Each row is where one point has got to under a steady rotation. How many ticks took it there?
The counts run from 0 to 904.
[-2.66  1.82  1.09  0.22  0.77  2.23  1.61 -1.81  0.95 -0.78 -0.49  0.29
 -0.98  2.49  0.03  0.90  0.99 -0.57  1.99 -1.66 -1.49 -1.78  0.02 -0.70
 -0.08  0.73 -1.41 -3.44  1.52  1.35  5.03 -1.75 -3.13  1.13 -4.86  1.77
 -0.21  0.75 -2.07  0.12  2.54 -2.55 -0.31 -3.45 -2.69  0.89  0.45  4.47
 -0.56 -1.65  0.13] => 516
[ 1.56 -0.06  2.90 -0.01 -2.40 -4.65 -2.24  3.07 -0.91 -1.88 -0.74  1.27
  0.83 -0.15 -0.18  1.60 -1.20  3.05  1.46  3.18 -0.22  0.11  1.55  1.02
 -1.61  1.09 -1.77  4.16  1.52 -2.33 -1.16  0.75  1.75  0.56 -0.18 -0.18
  2.03 -2.69 -0.08  1.33  0.48  1.45  0.51  2.00  2.41  3.52  1.67 -1.94
 -2.25  0.85  1.42] => 592
[-1.48 -2.57 -1.48  1.00 -0.76 -3.77 -1.08 -1.76 -1.93 -0.16 -1.84 -0.61
  0.17 -1.89  0.90  3.09 -2.08  0.51 -0.78  2.57  0.69  1.55  2.94 -0.82
 -1.55 -0.97 -0.45  3.19  0.10  3.66 -0.59  2.53  2.94  0.73  0.71  1.35
 -1.39  1.19  2.12 -0.08  2.58 -1.17 -3.12  3.49 -0.59 -3.43 -1.05 -0.11
 -0.43  1.65  1.85] => 381
[ 1.37  0.18  1.39  0.57  0.13 -1.67  0.75  3.33 -1.67 -1.09 -0.38  1.31
  0.36 -2.25 -0.08 -1.60 -0.26  3.44 -0.48 -0.13 -0.23  2.80  1.01  2.52
 -0.99  3.14 -2.68  0.72 -1.75 -3.91 -2.21  2.50  2.64 -1.04 -3.57 -1.30
  1.57 -2.83 -0.64  0.57 -0.54  1.82  0.09  1.65  2.48  1.52  0.85 -1.82
 -0.46  1.48  1.52] => 862
[-0.71  1.73  0.44  3.81  0.11 -0.24 -1.11 -0.40  0.59 -1.97  2.16  3.96
 -2.67 -0.20 -0.64 -0.66  0.37  1.79  2.04 -1.52  2.31  1.56 -2.21  1.03
  0.14  1.31 -1.31 -3.39 -0.39  0.76  4.89 -2.19  1.26 -2.52  2.51 -2.52
  0.30 -0.36 -2.13 -0.98 -0.03 -1.16 -0.74 -1.93  1.45  2.43 -1.71 -0.80
 -0.26 -1.89 -2.06] => 714
[-0.74  0.05  1.07  0.94  0.29 -1.75  2.07 -1.12 -0.89  1.14 -4.11  1.64
 -4.10  0.49  1.57  1.11 -1.63  0.68  0.28  2.06  0.17  3.81  0.03  4.24
 -2.85 -2.27 -1.36 -3.66 -2.25  1.81  3.14  1.02 -0.13  0.20 -0.75  0.74
 -0.96  0.63 -0.06  0.77  2.18 -1.29  0.34  0.57  3.37 -2.75 -1.69  3.27
 -1.09 -1.66  0.32] => 379
[ 1.55 -4.05 -0.54 -2.43  0.47 -1.11  1.05 -0.97  0.30  3.04 -4.75 -0.46
 -2.70 -2.65  1.39  0.68  0.43  0.66 -0.30  1.17  1.92 -2.20  2.54  1.41
  0.34 -0.51 -4.05  0.69 -2.85  2.98 -1.45  1.18  0.42 -1.09  1.70  0.15
 -3.76 -0.69  0.96  0.82  2.57 -0.85  0.36  1.19  0.98 -1.04 -0.80  1.55
  1.22  0.04  1.42] => 614
[ 1.21  1.75  1.12  2.43  0.54 -0.91  1.40  3.13 -0.87 -2.41  0.30  1.71
 -4.05  1.95 -0.16 -2.83  0.03  3.30  0.37  0.84  0.23 -0.89  2.44  0.45
 -0.92  1.70 -1.60 -1.54  0.29 -1.96  1.71  0.44  1.34  0.88  3.89 -0.38
  1.57  0.55  0.88  1.30  0.85  1.26 -0.86 -2.04  1.73  2.85  0.70  1.76
 -3.97  3.17 -3.80] => 635
[ 0.38 -0.59  2.16  1.45 -0.08  0.59  1.83 -0.73 -0.42  1.32 -2.32 -0.88
 -2.58 -1.35  1.46 -3.04 -0.32  3.58 -1.42  1.43 -1.00  1.06  1.36  0.18
 -3.26 -2.66 -1.47  0.52 -1.08 -1.04  2.81  0.91  0.48  1.88 -0.32  2.05
 -2.65  2.44  1.65  0.60  2.76 -0.05  1.24 -1.00  0.53 -2.02 -2.85  4.79
 -1.55  1.61 -1.42] => 693
[-0.26 -1.69 -0.21  0.00 -0.42 -0.15  2.59 -0.58  2.21  3.19 -1.53  1.00
 -1.80 -0.81  1.16  0.78 -0.77 -0.45 -0.82 -3.15  3.27 -1.11 -1.19  0.89
  0.58  4.70 -0.68 -0.28 -4.25 -0.17  1.71 -1.57 -2.92 -2.27 -4.76 -1.12
 -1.24 -0.29 -2.50  2.80 -1.49 -1.57 -1.36 -0.74  0.50 -0.03 -1.22 -2.58
  3.19  0.43  0.69] => 896
[-0.71  1.83 -1.69  2.19  0.25  3.11  0.99  0.00  2.44 -2.83  0.59  2.84
 -2.74  0.23 -1.10 -1.28  2.27  1.97 -0.06 -3.91  1.86 -3.22 -1.00  1.17
  2.17  3.01 -0.43 -2.62 -1.12  0.35  2.83 -2.39 -2.01 -1.59  0.63 -1.16
  0.26  0.42 -0.41 -0.86 -1.62 -1.18 -0.18 -2.95  0.74  1.67 -0.37  2.45
  1.13  0.33 -0.92] => 400
[ 0.46  1.74 -0.63 -2.17 -1.45 -0.89 -1.31  2.31  1.14 -1.54 -2.99  0.83
 -1.81 -2.90  1.28 -1.07 -3.77  0.80  2.26 -0.60 -2.77  2.01 -0.01  1.30
 -2.52 -0.47 -2.20 -4.61 -1.62 -0.49  2.16 -0.09  0.58  1.01  0.71 -1.21
  1.54  0.89  0.48  0.94  0.37 -2.42  2.94 -0.66  2.73 -1.24 -1.27  0.46
 -2.29  1.95  3.10] => 52
[-3.26 -3.29 -0.33  4.82 -1.38 -1.99 -1.04 -1.11 -3.68 -2.42 -0.29  1.33
  2.95 -0.26 -1.08  1.52  2.10  0.74  0.28 -0.27 -0.80  1.84  0.32 -1.45
  0.19  0.03 -1.32 -0.12  3.54  3.01  0.17  2.26  3.33  1.68 -0.72 -0.40
 -0.76  0.15 -0.28 -3.23  0.87 -1.35  0.04  0.97 -1.77 -1.65 -1.26 -0.72
 -2.36 -0.24 -1.22] => 703
[-2.68  0.78 -0.80  1.25 -0.65 -1.01 -2.14  1.40 -0.13 -3.21  1.40 -1.51
  1.03  1.38 -1.23  1.56 -0.42 -1.00 -0.06  0.46 -2.82 -2.18  2.46  0.95
 -0.34  3.35 -0.61  1.47  1.77  2.45 -2.99  2.68  2.53  0.60 -3.38  1.12
  1.56 -0.04 -0.42  2.01 -0.74 -2.42 -1.61  1.44 -2.83 -0.84  2.86 -0.97
 -0.98  0.94  2.75] => 513
[-2.13  0.51  1.75 -0.11 -3.48 -4.08  0.11  0.54 -2.59  1.75 -1.55 -0.39
  1.10  3.67  0.74  1.85  0.63 -1.13 -0.15  3.05 -1.18 -0.13  1.63  0.12
 -0.66 -3.37  1.44  1.49  2.52 -0.52 -0.91  3.41  0.17  2.84 -0.20  3.46
 -0.92 -3.11  0.21 -1.04  2.47 -0.53  1.15  1.38 -1.61  0.04  1.65  0.49
 -3.91 -0.80  0.34] => 149
[ 0.23  0.00 -0.16 -3.39  0.94  0.59  1.21 -1.07 -0.18 -3.05 -0.05 -1.56
  1.14  0.26 -1.26  0.98  1.59  0.40  1.79  0.56 -1.10 -4.93  1.89  0.48
  2.90  1.02 -1.64  1.03 -0.58  1.58 -3.38  2.99  0.67 -0.72 -2.25  1.14
 -1.12 -3.40 -0.78 -1.59  1.74 -1.01  0.22 -0.07 -3.84  0.35  3.93  1.01
  1.01 -0.48  3.00] => 791
[ 1.43 -1.02 -0.57  1.48 -1.33 -1.34 -0.01  1.79  0.53 -1.94  2.18  2.26
 -0.39 -0.28  0.77 -0.30  0.71  3.43 -2.14 -1.56  1.34 -4.22  2.10  1.70
  1.05  3.24 -0.36  0.37  0.59 -0.06 -0.78  0.89  1.54  4.24  3.53 -0.64
  0.61  1.28  1.65  1.18 -2.31  3.24 -1.26 -1.46 -1.43 -0.06 -0.58 -1.86
 -1.16  1.06 -0.13] => 359
[-2.36 -1.13 -0.16  4.44  1.02  3.28  0.61 -3.29 -1.37  0.19  1.29 -0.04
 -1.74  0.43 -0.58 -1.23  2.49  1.11 -0.50 -3.45  0.02 -0.38 -1.07  1.09
  0.92 -1.26  0.49 -4.93 -0.89  1.18 -1.60 -0.02  0.69 -0.67 -1.99  2.34
 -0.59  1.71 -3.82 -0.43 -1.86 -1.05  0.49  1.57 -1.65 -4.67  0.94  2.42
 -0.41  0.77 -1.77] => 296
[-0.62  4.28 -1.70 -1.54 -2.09  3.37 -0.79  2.44  0.88 -0.02  0.90  1.44
 -1.43  0.50  0.93 -2.33  2.24 -1.89  3.09 -0.62 -1.85 -0.91 -0.99 -1.13
  0.29 -0.84  2.32  0.98 -1.21 -1.32  2.09 -2.02 -1.78 -3.12 -0.28  1.70
 -0.75 -0.20  0.20 -1.13  0.31 -3.10 -1.01 -0.61  0.16  3.48  1.32  4.20
 -0.88  1.83  2.63] => 5
[-1.82 -0.16  1.53 -1.25 -0.38 -0.37  0.78 -2.92  2.03  1.10  0.06  1.15
 -2.14  1.70  0.49  1.77 -1.19  0.12 -0.01  1.42  2.30 -4.41  1.34  2.11
 -0.32  0.05 -1.49  1.30  1.02  2.51  3.78 -0.92 -3.03 -0.37 -0.05  0.06
 -4.60 -2.23 -0.29 -0.48  1.23 -2.19  0.15 -2.94 -0.53  0.95  0.31  0.78
  0.83 -3.82 -0.44] => 115
[-0.40 -0.03 -0.61 -0.28 -4.06 -2.47 -1.24  1.15  0.73  2.19  2.33  1.29
 -1.20  1.14  0.84  2.76 -0.24 -2.55  0.87 -2.40  2.43 -2.50 -0.08  0.22
  2.79  1.36  1.67 -0.15  0.07  1.21 -0.20 -1.42  0.07  1.34  2.79  2.72
  1.54  1.54 -1.60  2.21 -1.13  0.07 -3.16 -0.32 -0.80  0.56  0.66 -4.90
 -0.88 -0.84  1.58] => 719
[ 0.88 -0.10 -0.24  0.01 -2.44  0.59 -0.69  1.54  2.45  1.52 -3.27 -1.05
 -5.85  0.43  2.55 -0.19 -2.27  0.35  1.06 -0.55 -0.45 -0.15  2.30  2.55
 -1.72 -2.45  1.01  1.31 -2.42 -0.62 -0.49 -1.51 -1.12 -1.64 -0.47  1.99
  1.20  0.27  2.47  3.42 -0.05 -0.84 -0.71  1.50  3.65  1.03  0.50  3.77
  0.59  2.78 -0.24] => 729
[-0.62  5.81 -2.94 -0.59 -2.97  0.11 -2.91  2.85  1.82 -3.59 -0.90  2.35
 -0.26 -0.41  0.49  0.03  0.19  0.68  0.53  1.38 -1.19  0.87 -0.73  1.90
  0.66  0.35  3.68  3.62 -2.00 -1.50  2.52 -1.43 -0.75 -2.85  0.68 -1.72
  3.09  1.43 -0.76 -1.88 -3.64 -1.66  0.09  0.68  1.54  0.18 -1.49  1.74
  0.11  1.58  2.87] => 50
[ 1.52 -0.85 -0.60  0.42 -2.88 -0.65 -0.13  0.66  0.94 -0.67 -1.43 -0.65
 -2.45 -2.00  1.25 -1.26 -1.19  2.63 -1.40 -0.94  2.85  0.18  1.97  1.08
  0.63  3.10  0.60  3.36 -3.53  0.81 -0.78 -1.17  0.29 -3.80  1.23 -1.39
  1.50  2.51 -0.10  2.29 -1.25 -1.21  0.68  1.10  0.30 -0.73 -2.01 -1.67
  2.46  5.00 -1.50] => 175
[ 1.16 -3.63 -1.16  4.94  0.92  2.11  0.39 -1.91  1.04 -2.24 -1.03  0.99
 -1.81 -2.02  0.06 -0.13  0.28  4.08  0.55 -2.70  3.86  1.40  0.03 -0.68
 -1.16  0.14  1.34  0.71 -2.98  0.04 -0.68 -0.91  0.63 -1.90 -1.42 -1.49
 -1.50  0.91  1.99 -0.43 -1.28  1.95 -0.99  2.82  2.34  0.17 -1.68  3.04
  1.77  2.25 -1.69] => 576
[-0.11 -3.51 -2.51  1.34 -4.06 -0.68 -1.01  0.83 -0.45  1.47 -2.13 -0.17
  0.09  1.39 -0.12  2.00  2.46 -1.89 -2.56 -0.72 -0.33 -3.54  1.32  0.74
  2.41  1.76  0.17 -0.02 -0.83  3.70 -2.90  1.86  1.26  0.78  3.82  1.71
 -0.85  0.52  0.46 -0.55 -0.95 -1.39  0.73  2.03 -1.12 -2.16 -0.55 -2.31
 -0.11  3.12 -0.82] => 893
[ 2.22 -1.33  1.07  1.06  0.10 -0.59  3.34 -0.34  0.52  2.03 -2.00  2.01
 -2.31 -1.06  0.53 -1.46  3.66  3.50 -2.12  1.02  3.03 -1.78  0.36  2.11
  1.80 -0.90  0.16 -0.61 -2.69 -0.60  3.18 -0.59 -0.95  0.09  2.91 -0.61
 -1.53  2.67 -0.09 -0.90  0.17  3.02  0.42 -0.56 -0.23 -0.70 -2.60  1.61
  0.89  1.03 -2.75] => 532
[ 2.77 -1.63  2.74 -0.52 -2.73 -1.17  1.47  1.17  0.88  3.32 -2.05 -1.13
 -2.23 -0.41  1.32 -2.28 -0.56  1.89 -0.30  1.01  1.61  0.57  2.16 -0.42
 -1.21 -2.54  0.94  2.29 -1.46 -3.32  1.48 -0.09 -0.92 -0.78 -0.75  1.28
 -0.94 -0.18  2.52  1.86  2.57  2.16  1.43  1.02  1.81  2.27 -1.00  3.07
 -0.11  3.59 -2.04] => 138
[ 2.65 -0.13 -0.58 -0.02  2.11  0.26  0.66  0.17  0.80 -3.42 -2.81  2.55
 -2.03 -3.07 -0.48 -0.13  0.34  3.46  4.25  0.26  1.74 -0.09 -1.38  2.08
  2.15 -0.75 -3.93 -4.23  0.30  0.17  1.73 -0.42  0.97 -1.33  1.47 -2.71
  0.36  2.14 -1.43 -1.55  1.22  2.03  1.52 -0.45  2.15  1.14 -1.01  1.98
 -0.45 -2.61  1.37] => 482
[-0.89  0.39  1.72  2.09 -0.96 -1.45 -3.46 -2.42 -1.27  2.79  3.50  0.80
 -1.06  1.12 -0.66  0.40  0.11 -1.71  0.62 -0.14 -0.19 -2.09 -1.02  1.45
  0.73 -3.21 -0.22 -0.47  2.10  2.86  1.92 -1.38  0.86  1.08  2.63  3.93
 -1.02  3.01 -3.38 -0.12  0.18 -1.36 -2.06  0.31 -1.33 -1.95  0.33 -0.68
 -0.62 -1.93 -0.30] => 880
[ 0.35  1.91 -0.80 -1.43 -1.11 -2.80 -2.77  0.86  0.53 -3.34  2.66  0.94
 -1.02 -1.29  1.37  1.21 -4.08  1.87  1.20  1.23  0.46 -0.52  3.20  0.36
 -2.31  1.16  0.28  5.52 -1.07  0.43 -1.22  0.85  2.42 -0.57  2.88  0.63
 -0.13 -0.84  2.40  2.66 -0.18 -0.72 -3.01 -0.20  2.14  1.09  0.63 -0.65
 -0.42  1.58  2.58] => 278
[-2.63 -1.54 -0.49  2.44  2.11  1.99  1.08 -3.50  0.79  0.58 -0.64  2.64
 -0.01 -1.34 -0.08 -2.67  1.47  0.60 -1.54 -0.30  0.66  1.07  0.33 -0.76
 -2.27  2.59 -0.74  0.09 -1.42  3.08  4.46 -0.97 -0.08 -1.93 -2.74 -1.23
 -2.43  1.34 -1.85 -0.57  0.83 -3.73 -1.36 -2.10 -1.39 -1.79 -2.71  3.50
  1.61  1.71 -1.53] => 342
[ 1.81 -1.01  1.46 -0.49 -5.44 -1.90 -0.90  1.53  1.18  2.45 -4.49  0.65
 -1.52 -0.31  1.43  1.38  1.17  0.48 -0.64  2.80  2.35 -0.79 -0.59  1.69
  2.76 -0.44  0.61  2.14  0.31  0.72  3.44 -2.37 -1.46 -0.85 -0.09 -0.49
  0.61  2.91 -1.35 -0.13  0.04  1.12  0.81  1.28  0.93  3.41 -2.67 -2.89
  1.92 -0.01  0.22] => 488
[ 3.33  0.34  0.01 -4.05 -3.63 -1.49 -0.98  1.98 -0.32  3.12  2.54  0.81
 -0.45 -1.63  1.76  0.79 -0.04 -1.10  2.13  0.13 -0.29 -2.07 -0.74  1.19
  2.65 -1.97  0.26  0.16 -2.80 -1.87 -1.44  0.77  0.72 -1.99  2.38  3.27
  1.53 -2.35 -0.94 -1.25 -0.61 -0.02 -0.19  0.42  0.75  2.02  2.57 -2.98
 -0.19  0.99  4.57] => 47
[ 1.79 -0.06 -0.39 -0.11 -1.49  0.15  2.54  1.91  1.12 -1.85 -4.00  1.02
 -0.83  1.25 -0.16  0.68  3.42  2.61 -1.95  0.56  1.77 -4.87  0.64  1.36
  3.74  1.79  1.63  1.07  0.44  0.00  2.89 -1.47 -2.70  0.40 -0.87 -0.04
  0.36  4.17 -0.42 -0.33 -1.10  2.52 -0.21 -1.86 -1.85  1.46 -2.74  0.56
  2.15 -0.11 -0.51] => 802
[ 0.56 -0.94  1.09  1.92  2.17  1.06 -0.87 -0.31  0.23 -4.61 -1.95 -0.23
 -1.76 -1.28 -0.17 -1.53  0.99  3.96  3.07 -0.69  0.15 -1.49  1.51  0.31
  0.49  0.67 -3.64 -2.88  1.85  2.18  1.00  0.02  0.61 -0.03  1.16 -2.18
  0.20  1.96 -0.12 -0.06  2.61  0.09  2.11 -0.69 -0.20  0.60  0.86  2.85
 -0.34  1.79 -3.77] => 796
